In the data rows, the value 128 means zero.
Some points, each followed by its number:
[ 40  96  50 137  65 121 185  50  52  92 132  57  96 125 175 207  42 215] 0
[163 144 138 134 111 110 201 148 126  99 142 114 161 176 140 129 137 124] 1
[210 111 166 179 154  87 120 132 145 178 147 128 206 102  93 129 104 100] 2
[175 160 198 126 137  88 117 184 150 156 148 128 179 140  89 101 125  91] 3
[163 102 149  87 168  72 115 121 162  95 147 203  81  95  91  88 157  90] 4
[140 158 139 135 128 133 116 163 141 148 154 130 133 150 130 115 167 122] 5
[ 74  94  52 105  69  64 118  71  63  58 166  66  91 139 210 161  76 187] 6
[153 143 115  93 146 169 139 142 154 178  89 172  90 118 113  99 189 103] 7
[116 190 179 137 162 126 126 167 160 109 142 166 141 135  86 102 127  92] 8
[170 220 179  84 169  88 123 142 142 144  72 153  95 133  77  85 164  88] 9
[ 89 125 101 111  89  93 131 101  91 198 130  97 102 159 172 126 149 179] 10
[104 109 100 119  92 144  60 135 111  75 101  98 120 160 188 130 140 151] 11
[115 117 115 101 121 188  99 139 137 162 131 119  95 142 167 111 183 145] 12
[153 149 178 154 173  94 160 198 171  54 255 118 174  80  83  99 133  92] 13
[ 66  55  57 193  65 142  87  72  62 161 168  62 178  84 175 239  29 170] 14
[110 118 138  97 172  90 182 128 168  97 151 226  93  85  83  95 119  82] 15
[ 59  66  70 114  75 114  62  89  80  36 134  78 105 125 211 151  85 187] 16
[168 255 169  72 163 124 199 138 150  99 106 137  84 209  93  86 172  97] 17
[170 140 126 155 154  62 163 182 164 155 110 146 151  81  96 110 145  90] 18
[162  94 145 109 174 186 163 170 188  81 132 169 124  69  86  93 134  82] 19
[ 98 161 102  95 101 135  54 111 108 135 174 106  93 207 177 124 151 156] 20
[110 152 108 180 119 255 145 110 122 136  82 140 142 169 145 177 111 133] 21
Which point above is nearest to each new point by angle, seen from the average point of the numbered points? Its number follows each.
[205 170 110 164 150 118 235 115 136  79 162 134 131 138 114 143 138 114] 1
[186 151 162 148 180 153 102 154 167 118 102 137 150  89  83 104 141  92] 19
[184 142 166 123 156 106 106 184 165  73 139 118 139 104 100  97 171 102] 13
[ 86 134  76 104  75 109 146  60  62 117  78  75  95 192 170 156  87 192] 0
[114 155 171  54 142 227 121 119 140 135 156 167  70 210 123  86 195 119] 12
[ 54  77  68 255  62  57 113  99  62 109  79  57 255  83 141 249  21 138] 14
[117 110 142 152 143 103 128 141 153 157  80 162 141 111 123 123 149 117] 18
[ 84 166  96 107  94 132 143 123 102 177 108 111  99 176 173 125 167 154] 10
[185  97 137 137 141 142 192 138 151 125  75 139 142 118 127 125 146 115] 19
[142 147 140  85 123 111 181 170 144 132 153 126  97 156 137  95 199 119] 17
[146 100 115 167 102 151 149 136 111  79 127  80 171 113 161 147 129 160] 14
[110 150 103 133 103 114 215  95  96 201 152 133 107 148 141 140 157 149] 10
[151 186 142 185 116 180  92 134 113 147 149 102 183 167 120 147 120 130] 21
[183 139 169  97 209  38 122 112 161  64 123 164  94  91  78  92 150  93] 4
[136 134 121 167 116 183 156  92  99 130 152 128 136 148 126 158 123 143] 21
[176 122 141 147 122 138 173 163 151 139 143 162 186 141 106 125  99  90] 2
[143 157 149 119 201 156 173 137 173 151 167 158 109 112  91 101 147  99] 19
[145 198 106 161 118 146 120 106 110  95 159 109 125 188 141 158 132 143] 20
[161 157 139 159 151 165 136  87 121 124  63 110 128 176 127 152 117 155] 21
[156 123 153  73 163 162 181 143 165  94 135 192  86  80  78  83 161  79] 19
[139 143 144 155 100 130 145 161 119 173  48 117 186 158 130 129 134 120] 21
[ 93 147 119 116 140 170 106 169 156 162  94 158 107 127 139 110 164 117] 7
[145  98 158 114 155  94  99 147 165 107 143 163 123 107 116 103 159 111] 4
[129 134 141 108 144 118 139 134 150  75 178 171 104 156 126 110 155 115] 4
[104 108 157 141 129 157 138 151 150 133  53 165 159 137 129 125 126 117] 21
[ 77 108  71 120  84 137  31 129 104 135 105 103 100 111 193 131 159 155] 11
[131 163 140 108 157 136  99 197 174 116 125 166 115  89  86  92 146  83] 8
[128 190 173 112 157 115 218 172 160  93 145 157 120 141  93  96 158  94] 17
[106 118 139 227 134 124 107 147 132 128 147 144 202  81 102 144 112 110] 2
[174 178 149 134 202 151 104 125 160 115 255 150 104  98  84 102 152  99] 13
[194 172 156 159 147  49 166 107 128 193  28 128 139 172 108 137 128 119] 9
